array([[107, 108, 146, 107],
       [147, 155, 107, 148],
       [130, 135, 125, 132]]) Out: 125

array([[158, 128, 141, 129, 116, 122, 114],
       [115, 133, 118, 126, 130, 123, 125],
       [117, 112, 116, 118, 136, 138, 136]]) Out: 116

array([[132, 144, 120, 138, 146],
       [150, 146, 117, 135, 148],
       [131, 135, 128, 129, 132]]) Out: 128

array([[139, 128, 132, 102],
       [112, 126, 134, 137],
       [112, 129, 130, 124]]) Out: 130

array([[155, 148, 117, 100, 117],
       [151, 132, 120, 110, 139],
       [135, 123, 125, 140, 130]]) Out: 125

array([[133, 139, 128, 121, 124],
       [117, 118, 125, 135, 130],
       [121, 103, 138, 149, 142]]) Out: 138

array([[142, 117, 129, 116, 121, 144, 153],
       [130, 123, 105, 127, 129, 143, 154],
       [141, 135, 126, 128, 141, 133, 123]]) Out: 126
---
[[150, 130, 142, 132, 117, 128, 108], [143, 116, 147, 119, 120, 143, 118], [147, 141, 130, 135, 123, 132, 107]] → 119
[[143, 128, 134, 114, 133], [143, 142, 139, 112, 132], [141, 115, 131, 107, 130]] → 139
[[104, 128, 131, 116, 117, 126, 136], [140, 127, 132, 133, 141, 126, 117], [131, 140, 129, 137, 130, 129, 147]] → 133
[99, 123, 103, 136, 108, 126, 154] → 136
[146, 137, 116, 113, 144, 133, 98] → 113
[146, 143, 134, 106, 115] → 134
[133, 118, 151, 112, 100, 128, 147] → 112
[157, 127, 132, 118, 132] → 132
[136, 123, 131, 118, 100] → 131
[103, 143, 135, 138, 102] → 135
---
[[112, 135, 124, 114], [104, 110, 113, 116]]: 124
[[153, 136, 138, 108], [127, 136, 121, 140]]: 138
[[123, 117, 152, 117], [121, 114, 103, 129]]: 152
[[128, 128, 128, 128], [104, 117, 129, 130]]: 128
[[114, 138, 154, 124], [130, 131, 122, 134]]: 154
[[129, 151, 111, 98], [148, 116, 110, 144]]: 111
[[113, 115, 117, 134], [126, 151, 141, 118]]: 117
---
[136 116 134 145 150] result: 134

[[132 126 130 134 128]
 [109 150 155 131 110]] result: 155

[152 149 119 143 131] result: 119

[[117 148 155 144 114]
 [120 140 138 132 121]] result: 138

[[131 133 129 124 126]
 [131 131 136 152 129]] result: 136

[139 151 142 131 153] result: 142

[151 109 153 109 106] result: 153
---
[[156 120 122 107]
 [157 121 122 109]] → 121

[136 137 138 133 155] → 137

[138 130 150 128 133] → 130

[[127 130 105 128 128 157]
 [130 116 116 126 132 125]] → 116

[[147 100 131 141]
 [117 155 136 150]] → 155

[138 105 154 134 142 142] → 105

[[127 130 128 128 128]
 [131 126 106 126 157]] → 126

[153 116 140 150 112 120 127] → 116

[106 109 118 101 103 128 116] → 109
---
[132 109 124 115 115 152 128] --> 115, 152

[109 126 114 134 105 123  99] --> 134, 134

[150 151 155 122 123] --> 155, 155

[137 123 129 150 108] --> 129, 150

[154 145 145 133 149] --> 145, 154

[[130 140 106 114 106]
 [125 125 100 104 120]
 [110 136 130 113 106]] --> 100, 140
---
[147 119 133 156 108] -> 147
[151 123 135 120 122 101] -> 151
[122 126 133 108 151] -> 122
[106 100 149 156 146 104 115] -> 106
[119 132 145 150 140 140 138] -> 119
[106 121 138 115 157 112] -> 106
[115 153 105 102 158 140 130] -> 115
[151 131 144 112 132 158 150] -> 151
---
154	130	134	131
130	117	116	112
gives 130

139	142	104	129	128	119 gives 128

140	119	116	132	153	136 gives 153

107	142	106	148	141	141	120
115	136	114	148	133	138	113
109	156	153	149	110	123	148
gives 141

118	126	137	105	124	111 gives 124

106	133	138	139	127	126
136	114	125	119	117	124
gives 127

146	122	128	118
153	119	134	121
132	126	131	129
gives 153

118	124	156	102	127	149	157 gives 127

142	121	141	125	111	132	149 gives 111
---
[130 125 110 141 157 144] Answer: 130, 144

[129 118 126 107 126] Answer: 129, 126

[113 133 102 119 130 124] Answer: 113, 124

[[105 114 147 115 112 108]
 [113 137 155 132 129 141]] Answer: 105, 141

[102 142 129 138 120 124] Answer: 102, 124

[127 149 106 127 148 132] Answer: 127, 132

[109 123 102 153 157 147] Answer: 109, 147

[[104 134 142 119 119 135 121]
 [148 127 118 136 136 125 136]] Answer: 104, 136

[156 130 127 120 118 116 118] Answer: 156, 118

[[148 106 104 110 104 101]
 [135 113 145 146 124 114]] Answer: 148, 114
---
119  156  100  131 value 119

124  104  131  140
113  116  109  146
112  141  103  147
value 104

130  136  152  119  146
134  130  138  130  139
130  129  131  128  139
value 128

113  117  154  123  137 value 117

117  139  154  156 value 139

127  125  121  130  136  134
127  127  127  130  135  152
value 125

131  112  126  129  117  156  106 value 112

102  144  125  143  130  139
113  108  124  142  120  121
137  148  132  119  135  139
value 108

133  136  121  131  150  137  134 value 131

119  139  151  104  109  136  106 value 106
---
[[123 110 142 106]
 [128 113 144 115]
 [149 140 131 110]] ans = 106

[[106 119 118 121]
 [147 152 113 126]
 [100 120 124 119]] ans = 121

[[119 107 133 121]
 [101 103 104 129]
 [111 137 130 156]] ans = 121

[[101 123 158 125]
 [116 123 133 135]
 [150 139 116 142]] ans = 125

[[108 139 154 118]
 [134 130 120 151]
 [147 113 114 138]] ans = 118

[[145 114 142 120]
 [102 138 120 109]
 [129 126 128 129]] ans = 120

[[125 132 125 125]
 [137 127 121 131]
 [152 119 119 125]] ans = 125
